In the data rows, 128 means zero.
Here are some points:
[159. 195. 166. 109. 193.  72. 166. 173. 140. 151. 107. 189. 197.  90.  84. 173. 110. 158. 184.]
[ 94.  70. 180. 179.  94. 146.  72. 185.  90.  98. 162.  63.  66. 186. 197.  61. 116. 149. 145.]
[114.  98.  62. 186. 114. 150.  89.  79.  61. 116.  67. 149. 110. 163. 133. 114. 179.  71. 102.]
[ 67.  87. 182. 181.  71. 190.  75. 153. 105.  97. 177.  62.  63. 134. 186.  80.  94. 163. 120.]
[184. 127. 136. 131. 190.  63. 137. 168. 168. 164. 129. 180. 175. 155.  85. 154. 191.  68. 107.]
[168. 119. 160. 115. 140. 123. 163.  62. 193. 171. 191. 131. 145. 125. 107. 127.  93.  89. 158.]
[153.  92. 156. 164. 120. 133. 140.  92. 189. 129. 195.  87. 103. 188. 147.  77. 141.  84. 162.]
[172. 181.  67.  63. 162.  90. 195.  93. 149. 158.  97. 193. 186.  93.  68. 190. 159. 105.  98.]
[115. 115.  61.  61.  63. 167. 175.  84. 123.  79.  74. 169. 112. 142. 138. 163. 168. 124.  75.]
[147.  63.  74. 147. 112. 162. 105.  63. 103. 105. 127. 111.  98. 195. 151.  72. 197.  62.  87.]
[194. 141. 158. 129. 145.  84. 151. 128. 191. 191. 185. 144. 146. 168. 110.  93. 164.  76. 181.]
[ 62. 122. 153. 195.  80. 188.  79. 140.  84.  87. 105.  80.  67.  65. 150. 131.  59. 191. 112.]
[155. 155. 162.  76. 134. 124. 132. 158. 173. 141. 149. 123. 132. 124. 125. 128. 101. 141. 132.]
[123. 140. 193. 194. 156. 119. 144. 166. 166. 188. 190. 102. 129.  89. 106. 160.  68. 172. 142.]
[ 59. 133. 140. 136.  62. 164.  88. 145.  68.  92.  93.  77.  75.  77. 153. 116.  65. 195. 128.]
[ 76.  67. 110. 153.  97. 185.  74. 167.  70.  96. 131.  74.  85. 132. 154. 103. 132. 142.  59.]
[109. 137.  75. 120. 118. 127. 118. 179.  65. 110.  61. 155. 124. 146. 134. 140. 190. 140. 100.]
[122. 184. 186. 156. 176.  81. 123. 195. 115. 172. 111. 167. 154.  72.  98. 155.  85. 182. 166.]
[ 79. 153. 102.  81.  87. 194. 103. 124.  88.  63.  68. 116. 107. 102. 175. 109.  71. 190. 134.]
[185. 132. 134.  90. 171.  59. 188. 133. 163. 150. 145. 173. 171. 158.  92. 158. 189.  72. 123.]
[195. 116. 101. 189. 185.  68. 156.  65. 156. 179. 160. 168. 162. 171.  90. 149. 188.  59.  93.]
[101.  62. 128. 197. 107. 138.  70. 164.  66.  85. 102.  71. 101. 180. 182.  71. 186. 120.  76.]
[118. 134.  59. 133.  90. 181. 160.  68.  83.  65.  63. 159. 109. 144. 137. 164. 147. 133.  80.]
Here are 12 more points, each followed by its number:
[ 66.  66. 106. 105.  93. 175.  76. 123.  98. 107. 141.  72.  65. 149. 160.  97. 125. 137.  68.] 0
[171. 110. 107.  84. 150. 112. 180. 125. 144. 142. 138. 158. 158. 111.  94. 159. 181.  94.  85.] 1
[ 83. 118.  81. 106.  75. 195. 110.  83.  89.  76. 106. 105. 106. 110. 169. 101.  90. 168. 133.] 2
[156. 142. 167.  74. 133. 120. 179. 144. 182. 134. 136. 127. 138. 147. 124. 138. 103. 127. 163.] 3
[166. 107.  97.  83. 136. 101. 186.  81. 169. 146. 134. 156. 147. 122. 100. 171. 175.  92.  89.] 4
[145.  74. 127. 151. 111. 145.  92.  87. 132. 106. 159.  94.  83. 194. 188.  62. 154.  90. 168.] 5
[193. 188.  84. 140. 191.  61. 193.  66. 158. 195. 120. 197. 193.  85.  59. 197. 156.  74. 115.] 6
[134. 168. 119.  96. 103. 140. 149.  89. 138. 123. 122. 146. 134. 116. 127. 141. 100. 154. 155.] 7
[102. 162.  83.  71.  92. 171. 153. 105. 112.  74.  71. 138. 119. 131. 156. 125. 107. 151. 149.] 8
[ 93. 146.  79. 116.  84. 179. 125.  98. 129.  89.  88. 134. 115. 140. 159. 129.  80. 186. 140.] 9
[ 65.  97.  72. 169.  98. 173. 112. 120.  62. 109.  79.  85.  94.  80. 140. 142. 115. 184.  61.] 10
[103.  76.  98. 134. 106. 158.  87.  94.  80. 118. 128.  92.  81. 137. 144. 102. 155. 115.  63.] 11
Which three of these numbered points are nearest to each point below, ignoring the 3 directions in which the first points spread most? Their numbers follow each, nearest first.
[197. 169. 175. 128. 172.  71. 184.  71. 197. 197. 186. 147. 188. 154.  75. 153. 145.  67. 195.] > 7 2 5
[116.  59.  66. 102.  65. 186. 116.  59. 119.  84. 158.  81.  61. 185. 167.  89. 184.  83.  62.] > 4 0 7
[ 80.  79. 173. 180.  77. 180.  71. 182. 101.  94. 171.  59.  62. 123. 185.  74.  88. 188. 106.] > 1 11 4
[ 96. 123.  90. 158. 116. 149.  93. 103.  75. 103. 110. 124.  96. 167. 168.  83. 123. 129. 175.] > 5 8 7
[ 98. 158.  89.  65.  70. 176. 171. 118. 107.  72.  98. 128. 127. 120. 158. 115.  81. 150. 146.] > 8 3 7
[ 68. 151. 103.  85.  59. 189. 128. 150.  76.  59.  87. 122. 100. 103. 173. 100.  83. 180. 125.] > 8 3 7
[182. 197. 154.  94. 188.  65. 176.  85. 190. 194. 140. 186. 190.  84.  61. 185. 118.  97. 179.] > 7 2 5
[175. 129. 164. 122. 173.  83. 173. 102. 185. 167. 176. 129. 160. 172. 118.  94. 158.  65. 197.] > 8 5 7
[138. 106. 147. 173. 160. 111. 134. 142. 162. 185. 150. 118. 133.  87.  80. 177. 124. 116.  74.] > 10 11 6
[ 61. 144. 145. 155. 123. 182.  94. 184.  67.  90.  84.  79.  72.  66. 149. 118.  66. 197. 131.] > 11 1 10
[131. 166. 123.  66. 146. 136. 150. 112. 147. 128. 114. 137. 111. 112. 128. 136. 106. 118. 159.] > 8 5 7
[110.  65.  70.  77.  79. 153. 100. 101. 110.  61. 118.  96.  87. 182. 172.  92. 176. 110.  67.] > 0 3 4
[142. 136.  65. 172. 132. 134. 147.  72. 102. 131.  89. 171. 144. 119. 115. 166. 169.  93.  88.] > 6 10 11
[119. 124. 151. 154. 184.  74.  98. 119. 136. 193. 173. 142. 173.  92.  72. 175. 153. 100.  94.] > 11 10 6
[137. 102. 144. 168. 182.  98. 136. 129. 142. 181. 169. 132. 150.  94.  77. 172. 150. 109.  66.] > 10 11 6
[163.  77.  71.  75.  68. 156. 167.  67. 124.  71. 124. 125.  88. 193. 162.  96. 177.  63.  79.] > 3 8 7
[ 81. 147. 105.  68.  88. 193. 115. 172.  79.  62.  66. 119.  90. 128. 176. 105.  70. 185. 138.] > 8 3 5
[190. 145. 159. 145. 158. 109. 109. 132. 180. 166. 154. 151. 169. 164. 116. 106. 166.  77. 186.] > 5 7 8
